[[-27.5  -1.2  26.4 -66.3  -2.5   7.0 -50.2 -17.8 -57.4]
 [ 22.8 -20.6  13.2 -74.5 -35.2  11.0  -4.1 -36.5 -17.1]
 [ 16.6  26.1  -3.8   3.9  71.1  10.9  -6.7  23.1  35.5]]
->
[[ 16.6  26.1  -3.8   3.9  71.1  10.9  -6.7  23.1  35.5]
 [-27.5  -1.2  26.4 -66.3  -2.5   7.0 -50.2 -17.8 -57.4]
 [ 22.8 -20.6  13.2 -74.5 -35.2  11.0  -4.1 -36.5 -17.1]]

[[-20.8   2.7 -27.8 -62.2  55.9  12.8   4.6  -4.2 -26.5 -11.0  16.0  13.9
   -8.3   4.5  -2.3]
 [-13.9  -7.1 -21.1  -1.2  24.2 -19.6  -3.5 -79.0  74.6 -20.5 -22.2 -49.2
  -24.8 -62.2  64.1]
 [ 12.8  15.3 -14.4 -11.8 -17.8   4.0 -13.5  -4.9   4.3  29.6 -21.7  -5.3
   27.9  -7.5  32.5]
 [-34.1  20.3  13.3 -57.8 -13.5  -5.1 -10.0   8.6 -33.6   2.2   0.3 -11.1
  -33.3  25.1  46.7]]
->
[[-34.1  20.3  13.3 -57.8 -13.5  -5.1 -10.0   8.6 -33.6   2.2   0.3 -11.1
  -33.3  25.1  46.7]
 [ 12.8  15.3 -14.4 -11.8 -17.8   4.0 -13.5  -4.9   4.3  29.6 -21.7  -5.3
   27.9  -7.5  32.5]
 [-20.8   2.7 -27.8 -62.2  55.9  12.8   4.6  -4.2 -26.5 -11.0  16.0  13.9
   -8.3   4.5  -2.3]
 [-13.9  -7.1 -21.1  -1.2  24.2 -19.6  -3.5 -79.0  74.6 -20.5 -22.2 -49.2
  -24.8 -62.2  64.1]]

[[ 23.2 -28.6]
 [  6.8 -54.1]
 [ -9.3 -49.3]
 [-44.7   1.5]
 [-25.0  -1.0]
 [ -3.7 -38.1]
 [ -6.2 -30.0]
 [-60.4  52.5]
 [-65.6  74.6]
 [ 27.2 -65.4]
 [-24.2  37.3]]
->
[[-65.6  74.6]
 [-60.4  52.5]
 [-24.2  37.3]
 [-44.7   1.5]
 [-25.0  -1.0]
 [ 23.2 -28.6]
 [ -6.2 -30.0]
 [ -3.7 -38.1]
 [ -9.3 -49.3]
 [  6.8 -54.1]
 [ 27.2 -65.4]]

[[ 15.2 -12.5 -34.2   5.1  -4.3]
 [ -1.7 -10.2 -17.2   5.5  -0.1]
 [ -3.7   0.8  -1.8  54.9  20.9]
 [ 39.9 -42.7  46.9  22.0 -67.9]]
->
[[ -3.7   0.8  -1.8  54.9  20.9]
 [ -1.7 -10.2 -17.2   5.5  -0.1]
 [ 15.2 -12.5 -34.2   5.1  -4.3]
 [ 39.9 -42.7  46.9  22.0 -67.9]]

[[-42.1  -2.6   8.8   5.0  25.4 -40.9 -13.4   9.8  -7.5  -1.3 -55.3   9.3
   28.2 -16.6]
 [ 19.5  16.0 -33.5 -42.3  35.0  28.3  20.5 -27.0  27.5 -19.6 -23.0 -27.0
  -23.4 -13.5]
 [-21.2  68.9   9.0  12.9  -9.1 -12.4 -46.0  17.2 -29.2  55.8 -39.5  10.5
  -22.8  -3.1]
 [ 25.9  17.8 -25.9 -40.6  47.6  13.5   0.3  -9.2  17.4 -17.9 -14.9 -27.9
  -33.9  23.8]
 [-24.3  75.5 -20.4   5.2   7.8 -18.8   5.3 -22.0  12.1  28.9 -49.4 -17.0
   -8.3 -43.8]]
->
[[-24.3  75.5 -20.4   5.2   7.8 -18.8   5.3 -22.0  12.1  28.9 -49.4 -17.0
   -8.3 -43.8]
 [-21.2  68.9   9.0  12.9  -9.1 -12.4 -46.0  17.2 -29.2  55.8 -39.5  10.5
  -22.8  -3.1]
 [ 25.9  17.8 -25.9 -40.6  47.6  13.5   0.3  -9.2  17.4 -17.9 -14.9 -27.9
  -33.9  23.8]
 [ 19.5  16.0 -33.5 -42.3  35.0  28.3  20.5 -27.0  27.5 -19.6 -23.0 -27.0
  -23.4 -13.5]
 [-42.1  -2.6   8.8   5.0  25.4 -40.9 -13.4   9.8  -7.5  -1.3 -55.3   9.3
   28.2 -16.6]]

[[ 16.5  39.8  18.8  41.8]
 [-71.4  25.9 -71.8  64.5]
 [-51.0  67.5 -69.4  18.1]
 [ 29.6  45.5  41.2 -58.5]
 [ -6.9 -26.8  -2.9   5.4]
 [-12.0 -27.3 -23.3  36.4]
 [ 58.0  55.8  68.9 -47.0]
 [-56.5 -63.9 -68.0 -16.5]
 [ 72.0  29.3  66.3 -50.7]
 [ 38.6 -62.5  24.6 -41.4]]
->
[[-51.0  67.5 -69.4  18.1]
 [ 58.0  55.8  68.9 -47.0]
 [ 29.6  45.5  41.2 -58.5]
 [ 16.5  39.8  18.8  41.8]
 [ 72.0  29.3  66.3 -50.7]
 [-71.4  25.9 -71.8  64.5]
 [ -6.9 -26.8  -2.9   5.4]
 [-12.0 -27.3 -23.3  36.4]
 [ 38.6 -62.5  24.6 -41.4]
 [-56.5 -63.9 -68.0 -16.5]]

[[ 22.1 -35.3  -3.5 -18.6 -24.0 -25.9   7.8  29.2  36.2 -11.1 -38.4  -2.1
   47.3]
 [ -6.5  28.3  12.3  14.3  30.1   1.2  21.1  13.0 -41.3  -4.2  43.6  57.3
   -7.3]
 [ -1.3 -17.8  21.5   3.4 -17.4 -45.4 -36.2 -20.2  23.3  -5.0 -42.5 -23.0
   -6.6]
 [-50.7  -5.3 -13.7  17.7  34.7 -33.0 -17.3 -11.5  40.5 -26.6  -5.0 -26.4
   29.0]]
->
[[ -6.5  28.3  12.3  14.3  30.1   1.2  21.1  13.0 -41.3  -4.2  43.6  57.3
   -7.3]
 [-50.7  -5.3 -13.7  17.7  34.7 -33.0 -17.3 -11.5  40.5 -26.6  -5.0 -26.4
   29.0]
 [ -1.3 -17.8  21.5   3.4 -17.4 -45.4 -36.2 -20.2  23.3  -5.0 -42.5 -23.0
   -6.6]
 [ 22.1 -35.3  -3.5 -18.6 -24.0 -25.9   7.8  29.2  36.2 -11.1 -38.4  -2.1
   47.3]]
